Some points, one per row:
(-14 -7 -8 -8 25 -2 -2 0 8 -8 -14 -1 12 1 -8 -20)
(-1 22 20 11 -13 11 -6 14 -12 5 5 -19 8 28 -13 1)
(8 22 20 29 -21 -10 -11 11 -15 9 41 -39 11 23 3 -29)
(-9 11 8 11 -24 6 -14 -20 -40 -5 12 -44 32 42 9 -15)
(-7 11 21 14 -37 1 -10 7 -25 19 3 -9 -5 24 -6 16)
(29 9 -1 -11 -12 10 2 -25 15 0 7 -18 -19 10 -12 28)
(6 16 1 0 6 13 4 21 -8 1 -20 20 -1 -8 -1 -19)
(-29 6 -8 -10 24 -10 -10 9 18 20 -28 28 -45 -13 -1 15)
(-19 -33 -86 -52 68 -42 31 -28 31 -22 -67 71 -55 -51 -4 3)
(-21 -20 -47 -52 80 -33 12 -34 44 -27 -67 57 -59 -62 16 28)
(-4 4 27 4 -28 -5 -15 14 -7 -12 51 -12 31 12 0 -8)
(9 16 -8 -11 3 14 -1 20 -15 -1 -2 12 10 25 -16 -23)
(11 -9 -11 -14 25 -16 2 -27 16 -17 -11 1 -20 -7 10 19)
(13 -8 -37 -33 26 -9 44 -26 11 -23 -14 24 10 -16 3 -6)
(-15 -43 -91 -73 77 -36 39 -20 68 -47 -122 126 -92 -85 14 26)
(6 -9 -7 -29 24 -16 7 -12 38 -17 -29 21 -24 -18 -9 46)
(0 -13 7 30 -40 -2 -13 -11 -14 -2 22 -22 17 17 0 -31)
(-3 -19 -8 9 -12 -9 -4 0 -11 -8 15 -9 20 6 7 -23)
(5 -5 -9 -23 6 18 4 -4 7 -1 -25 25 2 -10 -4 9)
(-8 -14 -2 16 12 4 -12 -4 5 19 -15 -29 -14 24 -2 37)
(20 17 5 9 -10 16 -2 4 -11 21 30 -20 15 19 -14 -12)
(-20 67 97 100 -103 31 -56 35 -67 44 82 -110 59 85 -7 -42)
(-32 20 8 2 17 6 -15 12 6 33 -15 15 -31 -10 -7 6)
(-5 -5 -23 -9 4 -8 11 10 1 -14 -18 4 3 8 -15 10)
(20 -7 -7 -16 22 -10 16 -21 21 -12 -14 0 -18 1 -4 41)
(-10 10 13 17 -11 2 -21 11 -12 12 30 -19 18 13 5 -7)
(2 28 43 47 -37 25 -23 -15 -19 31 40 -51 2 27 -8 -21)
(-4 5 -21 -25 13 -10 12 10 -8 -30 -6 -6 29 15 -9 -14)
(3 0 -6 -9 -11 -29 19 -16 0 -25 1 9 -6 -16 4 -4)
(-10 21 -3 -5 -16 17 -6 40 -12 3 -6 1 33 26 -5 -34)
(7 -19 -18 1 -9 15 0 9 -2 1 -16 17 0 0 -5 -16)
(-2 -16 -23 -28 28 -7 1 4 -3 -26 -25 16 22 -2 -8 2)
(18 -6 -28 -26 -10 -2 13 24 8 -19 13 0 35 0 -5 -15)
(-1 -21 -29 -40 29 -5 39 2 23 -6 -24 51 -16 -34 -11 32)
(14 -10 -28 -6 6 -5 14 -16 4 -13 -8 6 -24 -8 -7 3)
(10 6 21 10 -15 20 -5 -6 0 28 44 -14 -7 0 1 6)
(0 -12 -10 -18 47 7 5 1 3 -3 -45 31 -19 -20 -2 14)
(-6 -5 16 18 -7 15 -12 -1 -11 20 2 -17 -3 6 -4 22)
(3 28 33 42 -58 14 -26 12 -35 24 75 -54 23 36 4 -35)
(-9 9 -14 -16 -5 11 11 24 -12 -9 -12 4 22 19 1 -20)
(10 17 55 31 -21 35 -20 22 -20 29 5 -11 32 22 -5 -14)
(4 18 -1 -11 15 -5 8 10 10 -21 -16 -3 -7 12 -18 1)
(19 -37 -39 -26 18 -37 28 -11 36 -30 -27 43 -28 -30 -7 5)
(-4 -12 -20 -12 30 -5 10 -4 14 -15 -23 2 -1 1 6 11)
(7 24 3 5 -8 10 -4 24 -19 14 10 -21 30 39 -18 -34)
(29 14 16 7 -13 8 3 -17 2 9 22 -30 12 28 1 -1)
(-16 28 48 36 -44 18 -20 2 -25 22 49 -41 11 22 8 -9)
(7 6 5 -5 -6 -3 5 25 -6 -19 25 -27 50 12 6 -7)
Then 10 other points, each followed by its number:
(10 48 70 70 -64 20 -43 6 -45 42 68 -92 45 57 -3 -10) 0
(0 15 28 36 -40 -11 -16 15 -9 -4 35 -8 18 -15 11 -23) 1
(-3 -8 13 38 9 11 -14 -4 -19 26 6 -11 0 13 -5 -7) 2
(1 -4 -10 -19 27 1 24 -9 31 19 -15 30 -45 -39 -1 42) 3
(-20 -47 -67 -73 62 -29 35 -23 50 -20 -99 121 -60 -74 -10 32) 4
(-18 3 6 0 7 -4 -6 -8 6 14 1 12 -24 -21 3 30) 5
(-13 18 42 46 -24 20 -25 8 -37 23 2 -51 20 49 -5 -3) 6
(28 34 34 29 -31 33 -25 12 -7 25 62 -66 26 34 -9 -12) 7
(5 -51 -27 -37 25 -18 14 -11 47 -31 -45 60 -27 -36 0 5) 8
(-4 -5 8 25 -26 -18 -15 -11 -25 2 18 -43 3 18 3 -9) 9
Which of these numbered points is nearest to each point below, ignoring the direction in which the first points spread most? Its number follows each.
(23 11 17 1 -3 17 -8 0 14 4 36 -23 1 11 -13 -6) > 7
(-3 -19 -18 -37 48 -1 12 -10 15 -16 -67 47 -28 -24 8 8) > 6
(5 -40 -63 -39 64 -7 22 -2 33 3 -60 71 -55 -43 -3 25) > 2
(9 -4 27 22 -13 -24 -9 10 13 -19 26 8 -3 -19 18 -20) > 1
(6 -4 -7 -6 28 4 -7 -6 -2 -11 -30 11 -2 15 -6 4) > 6
(17 30 14 -9 4 10 -6 10 0 -11 5 -22 10 22 -13 -6) > 7
(-10 6 32 48 -41 35 -40 17 -30 38 52 -44 33 39 -5 -23) > 2
(-20 15 -3 5 -4 -4 -22 3 2 16 11 5 -18 -5 -1 21) > 5
(1 9 53 56 -51 33 -39 12 -68 38 62 -67 58 57 3 -9) > 2
(1 -30 -17 -35 34 -17 18 -13 48 -25 -40 58 -25 -37 3 31) > 8
(11 -2 -35 -27 24 -7 9 5 2 -24 -9 0 29 5 -4 -12) > 7
(-11 23 54 47 -49 29 -51 14 -28 40 29 -34 7 35 -7 24) > 5
(-4 -13 -37 -46 38 -47 35 -15 31 -52 -37 57 -32 -55 9 -7) > 1
(4 -23 -13 -11 -6 -18 10 -2 8 -24 -9 16 3 -2 -5 8) > 8
(-20 -20 -49 -62 39 -57 37 -6 48 -52 -71 87 -56 -76 11 14) > 1
(-14 16 10 12 -16 -5 -15 11 -2 -2 12 3 -8 -16 22 -13) > 1
(-20 -10 -16 -15 15 -15 2 9 -3 9 -43 24 -43 -1 -7 30) > 6
(-15 -11 5 -18 10 2 9 -17 13 4 -2 19 -6 -19 12 24) > 5
(-16 20 55 51 -54 30 -42 15 -35 47 67 -54 35 39 3 -15) > 5
(8 30 30 14 -13 -4 -13 -7 -1 4 17 -34 -13 14 -1 10) > 0
(3 9 -21 -22 22 -5 12 1 6 -15 -11 1 5 -8 -1 -2) > 7
(15 7 37 23 -17 12 -12 -17 3 17 19 -33 -1 27 3 19) > 0
(4 40 43 8 -32 30 -11 14 -16 15 -2 -7 23 16 -5 -20) > 4
(18 14 28 20 -28 15 -15 14 -14 -1 41 -37 26 30 1 -8) > 7
(2 2 -7 0 -18 11 11 2 -14 17 12 19 14 16 -8 -19) > 4
(-1 23 15 5 -31 13 -3 5 -5 10 6 -4 11 7 -7 -5) > 4
(-1 30 44 50 -50 25 -27 22 -53 27 41 -81 53 58 -12 -17) > 6
(-38 -54 -117 -105 127 -49 65 -33 88 -65 -127 127 -72 -123 22 21) > 1
(15 -23 -27 -12 5 -9 18 -7 21 -25 -15 10 -12 -16 -13 2) > 8
(2 14 51 78 -68 37 -38 10 -51 50 60 -80 58 61 2 -12) > 2
(-11 26 19 15 -14 13 -26 7 -13 21 26 -26 -8 10 5 7) > 5
(-4 -27 -30 -13 22 -15 14 -20 18 -7 -22 10 -23 -15 3 -3) > 9
(-10 -20 -13 -20 12 -27 29 -26 13 -11 1 9 -8 -29 9 3) > 9
(15 15 12 12 -12 21 15 -1 -6 24 13 -16 2 14 -11 0) > 7
(8 -9 -19 -10 27 -12 15 -15 37 -9 -2 27 -9 -23 -5 -2) > 7
(-5 -6 -2 -21 4 -13 22 13 7 4 -26 42 -11 -29 5 -1) > 4
(12 -22 -43 -52 26 -21 33 7 24 -44 -28 46 -4 -36 -5 -4) > 8
